A state moves one step at a time under one of 6 hidden systems, and each row is a state written as 18 numbers. Each run below is a few steps of one system.
path 1, nadi:
0,9,-3,-4,-12,-6,3,7,-12,-1,10,6,9,23,8,19,-11,4
-4,3,-11,6,2,-24,16,-10,-4,2,1,-3,0,7,17,17,-4,-6
-9,-2,4,7,-5,-16,13,-22,6,-1,-11,-18,-1,-16,2,5,9,-11
-2,-8,17,5,-25,18,1,-14,7,-4,-14,-7,0,-10,-11,-5,10,-6
7,-8,-1,13,-22,31,-7,-2,-5,-3,-4,15,4,18,-5,-5,-6,3
3,-3,-30,18,6,7,-9,3,-14,3,5,5,10,19,14,-2,-16,9
-11,2,-23,4,19,-16,-9,5,-2,1,-2,-27,9,-4,26,-2,2,8
-17,10,16,-13,4,-8,-9,9,12,-17,-16,-24,6,-12,10,0,24,5
path 2, mokal:
-3,-1,-3,-19,-9,-17,-12,10,-6,18,23,-30,14,4,20,12,-13,10
-2,25,-2,-12,9,6,-13,36,0,-16,-14,-5,16,18,-8,0,2,4
-3,14,1,11,8,9,9,-7,-14,-16,-1,37,0,4,-29,3,-9,1
-10,-11,4,7,-4,-9,11,-22,-12,-3,25,22,-14,-1,22,10,7,6
-12,0,-8,8,0,-14,8,2,7,-7,-6,-24,-2,1,33,-2,34,-7
-4,8,0,11,-13,3,6,-7,9,-4,-33,-29,16,-8,-18,-4,6,-16
8,-10,20,-6,-27,20,-8,-16,6,5,-14,1,5,1,-19,11,-29,5
19,-20,4,-9,5,14,-15,6,14,6,-1,23,-21,18,21,5,-20,15
path 3, Vofit (8 x 18):
14,-28,8,-11,35,-8,-2,-13,27,15,5,15,-42,-27,7,-13,-3,6
2,-25,6,-19,24,-6,-16,-1,13,21,30,-9,-22,-35,8,-23,8,14
4,-3,15,-31,20,0,-16,30,17,9,22,-13,-15,-22,-1,-24,26,4
5,17,14,-30,33,-7,-6,32,11,0,13,9,-11,-16,-29,-15,12,-2
-4,24,15,-25,24,-30,15,10,-4,3,24,7,-4,-22,-37,3,3,-7
-5,18,16,-13,3,-40,33,-10,6,8,10,-10,-5,-23,-23,12,15,-26
6,-2,18,-1,-6,-22,30,-26,25,8,-22,-12,-17,-24,-23,5,8,-29
12,-28,26,1,-13,3,10,-41,24,13,-18,4,-26,-26,-14,3,-12,-9
path 4, san, 8 rows:
14,12,-14,4,10,-9,19,10,-5,4,10,22,-8,17,-11,3,-3,-15
-1,1,-14,5,-1,-27,16,-14,-10,15,13,-6,3,2,10,15,-14,-6
-4,-8,4,2,-17,-5,-3,-16,10,1,-21,-25,7,0,19,14,-9,2
8,-5,18,-6,-7,19,-13,-5,18,-5,-31,-1,0,-4,-17,0,-13,4
10,-7,12,-11,6,18,-11,2,0,6,16,26,-11,-8,-24,-11,-13,10
3,-13,-17,0,13,4,-11,10,-11,13,35,8,-7,3,17,-14,2,12
-9,6,-32,12,14,-8,-8,15,-7,-1,-1,-27,15,6,26,-10,12,3
-21,27,4,2,-1,-7,-1,8,-3,-23,-23,-25,26,-5,-11,5,15,-3
path 5, san:
20,15,7,-5,-27,4,17,11,11,15,-16,-18,11,6,-44,-2,-4,-34
22,0,26,-38,-12,-14,5,11,11,28,25,5,-11,1,-25,15,-24,-8
17,-25,2,-25,20,-16,-12,8,20,25,19,1,-27,1,33,4,-19,16
-6,-17,-25,7,41,-8,-22,-6,15,4,-18,-26,-5,-22,28,-17,-5,19
-28,6,4,7,11,14,-21,-5,-3,-21,-17,-28,20,-38,-15,-25,23,13
-15,18,30,-8,-16,26,-2,20,-9,-27,11,13,3,-8,-26,-18,48,-3
11,17,0,-1,5,-5,28,28,-8,-6,32,43,-22,27,-5,-3,35,-23
6,8,-34,17,14,-49,43,-9,-9,16,18,7,-12,18,22,17,1,-28
path 6, mokal, 8 rows:
4,3,-14,3,1,-25,15,-8,-3,21,9,-22,6,-10,-10,1,-8,-15
-6,14,17,-23,-15,-9,-8,12,-2,2,5,-22,18,-1,-8,14,-7,5
2,11,19,-12,-2,19,-11,17,3,-20,-10,23,-1,14,-12,4,1,8
6,-9,-1,13,13,7,10,-13,0,-7,5,39,-24,2,0,-5,4,-1
-5,-15,-13,9,10,-21,12,-16,1,12,17,-9,-15,-14,25,-6,15,-6
-9,6,-4,-3,-7,-12,-3,7,6,7,-5,-48,17,-12,2,-7,16,-8
4,12,17,-10,-23,22,-12,10,2,-4,-19,-12,21,3,-35,0,-12,-1
17,-10,16,-6,-11,25,-7,-1,1,-1,4,42,-15,19,-11,7,-22,9
path 7, nadi, 8 rows:
5,-10,-3,3,-8,20,-19,3,11,0,-20,-13,7,6,8,-5,-11,9
-5,-3,-3,3,6,15,-21,6,1,-15,-13,6,4,11,18,1,-9,22
-18,5,-5,1,17,-1,-12,4,-12,-17,9,8,5,3,20,4,5,20
-18,14,1,-5,10,-16,4,10,-10,-12,19,-2,4,-5,13,2,24,4
-9,21,11,-9,-5,-15,17,11,-4,-9,12,-4,3,-3,-11,5,26,-14
5,16,14,-6,-21,-9,23,1,-3,3,5,3,5,6,-26,13,3,-21
16,-3,1,4,-24,-6,19,-15,0,19,0,3,-1,11,-16,15,-22,-18
16,-21,-14,15,-11,-2,9,-27,10,22,-14,-8,-7,3,6,4,-25,-9
path 8, lomig, 8 rows:
8,-9,-10,4,-1,-7,1,-14,3,12,-6,-3,-1,5,4,10,-28,1
3,-18,-2,-2,-1,-3,-9,-8,10,9,-2,-9,-9,1,27,4,-9,9
3,-16,0,-5,8,12,-17,6,14,4,-2,-8,-11,-7,13,-16,6,9
1,-5,5,-7,10,18,-17,9,-1,-1,13,11,-5,-10,-12,-17,3,12
-4,10,12,-11,6,4,-2,11,-11,-9,25,25,-5,0,-10,-1,9,8
-6,20,-2,-1,10,-15,18,13,-10,-10,17,15,-2,6,-5,3,20,-10
-8,20,-12,10,5,-23,25,-5,-9,-2,2,-8,8,-6,-14,3,12,-20
-4,5,3,8,-16,-16,19,-23,0,5,-13,-18,9,-11,-16,11,-5,-17
path 9, lomig, 8 rows:
3,-10,-2,11,28,17,-12,-14,12,-17,-30,30,-14,-4,-4,-4,-18,17
-11,-14,-12,22,3,18,-6,-15,-21,-12,21,31,-7,8,24,-4,7,19
-12,-1,-4,5,-15,6,1,17,-12,-1,31,-12,3,3,21,-18,45,-5
2,19,7,-13,-7,3,1,26,1,6,7,-25,16,-11,-36,-19,21,-17
5,25,19,-17,-4,-6,7,3,-3,-3,-7,10,13,-2,-49,18,-26,-5
1,11,1,5,3,-24,21,-15,-1,-13,-15,28,-6,24,9,39,-24,-2
-3,-9,-36,30,10,-20,15,-17,3,1,-16,-10,-7,13,45,6,5,-8
-6,-24,-19,17,-10,8,-14,-16,5,18,-6,-49,11,-23,16,-25,9,0
path 10, tose (8 x 18):
1,8,14,2,-24,13,8,11,9,-15,-16,-2,-1,15,2,1,26,-15
21,6,9,-14,3,3,1,10,18,7,-18,6,-6,6,-26,4,-20,-9
7,-8,-7,-5,4,-8,-7,-8,-6,14,10,7,0,9,8,16,-38,14
-10,-11,-19,15,-1,-4,-5,-9,-2,-2,-2,-13,1,9,42,3,6,8
-10,1,-6,19,-4,8,2,-9,9,-10,-30,-22,6,-11,-2,-14,23,-11
-1,7,25,-7,-16,21,-6,-3,-2,-7,-10,2,11,-13,-41,-3,-5,1
8,2,13,-21,-3,16,-19,20,-5,-1,17,24,-1,19,-5,8,-21,20
6,3,-34,4,28,-11,-6,21,-3,2,7,7,-2,26,30,2,-10,8
path 11, tose (8 x 18):
23,5,-25,-2,-10,-24,16,16,9,35,1,-35,8,17,0,2,-11,-29
-7,-2,12,-16,-18,-30,3,-16,9,16,-7,-48,14,-17,7,20,-14,-2
-16,-13,35,-20,-4,0,-20,-14,19,-13,-18,-15,-6,-23,16,10,2,24
-3,-14,8,0,28,24,-25,-5,11,-16,-15,23,-16,-16,0,-15,-3,26
-3,-3,-28,24,20,24,-11,-3,-22,-5,14,27,3,0,-9,-22,-5,12
-8,16,-25,21,-12,10,8,15,-29,-4,21,2,20,17,-5,-11,20,-10
3,30,3,-7,-17,-10,16,28,-3,-2,1,-15,16,17,-15,5,22,-25
10,19,22,-29,0,-29,13,12,14,4,-7,-4,-2,6,-17,26,-14,-11
path 12, Vofit:
15,-8,-5,-5,19,5,-11,5,15,12,-7,0,-10,-9,-13,-14,-13,1
-3,-3,14,-20,2,0,-15,3,-2,8,20,-4,2,-15,-8,-1,-10,14
-5,10,17,-20,4,-11,3,15,4,-7,13,3,-7,1,7,5,18,1
0,13,-7,0,26,-17,13,6,6,-5,-4,7,-10,-4,-6,-2,9,-10
-4,4,-5,4,9,-13,9,-12,-2,8,1,-13,4,-22,-20,-6,-1,-9
0,-3,19,-6,-21,3,5,-9,6,7,0,-14,0,-15,-16,-2,9,-11
12,-7,20,-6,-10,7,7,-6,15,1,-7,17,-17,2,-6,5,-1,-7
8,-13,0,-2,10,-7,5,-12,5,9,7,19,-20,1,9,6,-15,3

Which system made each run below?
path 13:
-13,8,16,-18,0,-13,-5,9,13,-1,-6,-43,9,-27,-5,-8,22,-3
5,10,41,-22,-27,21,-4,18,13,-16,-13,9,-2,10,-16,7,13,-3

nadi
path 14, 2 rows:
11,22,-8,-2,11,10,-6,18,7,-5,-35,-5,18,7,-42,-5,-22,-9
4,-2,12,-6,1,6,-3,-16,-15,3,18,38,-4,-2,-25,15,-38,16

mokal
path 15 (2 x 18):
16,6,23,-31,-3,-13,-1,26,37,10,-22,-33,-8,-3,-4,2,10,-15
3,-5,13,-26,27,-19,-13,-12,13,12,-5,-3,-8,-28,-14,11,-41,19

tose
path 16:
-4,13,-22,15,-9,17,-5,13,-19,0,4,-14,28,5,-20,-17,5,-6
-7,28,7,-13,-17,0,-2,27,-13,-9,6,-12,27,12,-15,8,5,-3

tose
path 17 (2 x 18):
-5,9,18,-19,-11,12,-16,32,6,-14,3,-6,5,15,14,-1,23,8
-3,27,4,-6,5,-5,9,20,-11,-22,0,29,5,27,-4,20,1,1

nadi
path 18:
-15,0,-37,33,33,3,-7,-10,-8,-21,-26,8,5,6,26,-5,-3,15
-21,-2,-33,31,6,-6,-2,-29,-24,-2,-6,-19,26,-12,10,0,-14,10

mokal
path 19, 2 rows:
4,-24,-9,28,-19,12,9,-28,14,7,-22,-17,-9,-7,13,-14,14,-16
-1,-12,-11,26,-12,39,-18,-9,5,-9,-34,-11,11,-3,-6,-23,4,3

nadi
path 20, 2 rows:
-9,12,2,7,-8,-4,9,-9,-12,-14,-2,16,7,11,-1,19,-7,2
-11,0,6,7,-3,-5,6,-13,0,-17,-7,10,-6,8,21,16,5,5

mokal
path 21:
7,-3,-23,9,-13,1,-7,-11,-11,25,-6,-29,29,-1,-20,3,-43,-1
-20,1,10,-8,-32,8,-23,2,-10,-8,0,-32,29,8,25,13,-3,21

tose
path 22, 2 rows:
-11,-3,-22,26,-8,16,-8,-16,-17,-5,-10,-7,22,1,0,-4,-11,8
-2,-4,-17,13,-18,10,-7,-4,-15,1,2,-1,16,22,15,10,-18,9

mokal
path 23 (2 x 18):
-1,5,-8,10,-15,4,8,-6,-22,1,19,15,11,14,-5,8,-10,0
2,-3,-24,12,-4,-17,12,-5,-7,15,11,-15,5,9,17,5,-3,-10

nadi
path 24 (2 x 18):
5,-11,-3,6,-19,25,-16,1,-2,6,-5,-7,10,7,-3,-8,-12,6
9,5,-4,-9,0,16,-17,21,-3,3,4,0,11,10,-14,-7,-13,6

san
path 25 (2 x 18):
5,-8,17,-2,-11,40,-28,9,13,-20,-30,12,-1,16,7,-2,-6,20
4,1,-17,8,10,31,-22,24,-13,-15,5,30,3,32,14,-8,-5,19

lomig
path 26:
20,0,20,-17,7,25,-18,17,27,-12,-39,19,-11,15,-14,3,-21,9
5,-2,-25,13,30,13,-13,4,-14,-12,6,47,-7,27,16,4,-26,24

lomig
path 27, 2 rows:
13,-13,-3,-7,1,9,-14,-2,2,12,5,11,-5,7,-1,4,-33,12
5,-15,-15,1,21,-6,-8,-3,7,8,4,5,-16,1,26,-3,-8,12

nadi
path 28, 2 rows:
16,-17,0,10,-34,18,7,-2,-2,11,14,14,-11,26,17,1,5,-10
23,-13,-23,4,5,3,-6,10,10,16,-4,4,-10,30,25,1,-21,0

Vofit
path 29 (2 x 18):
2,-3,3,-6,-39,9,-7,5,-8,19,14,-32,22,6,-1,3,-7,-3
18,11,5,-12,-15,14,-7,30,7,-2,-10,8,4,36,-3,10,-11,-3

mokal
path 30:
-15,11,14,-5,-17,-5,8,-10,-28,0,36,7,14,-14,-24,6,5,1
5,-5,7,-3,-24,3,5,12,2,0,13,7,-9,30,33,9,17,-3

san
path 31:
8,17,13,-14,22,-3,4,27,21,-24,-23,26,-20,23,5,10,12,-3
-4,11,-41,28,37,-8,9,-1,-17,-7,0,20,2,5,-3,-11,-1,-2

lomig
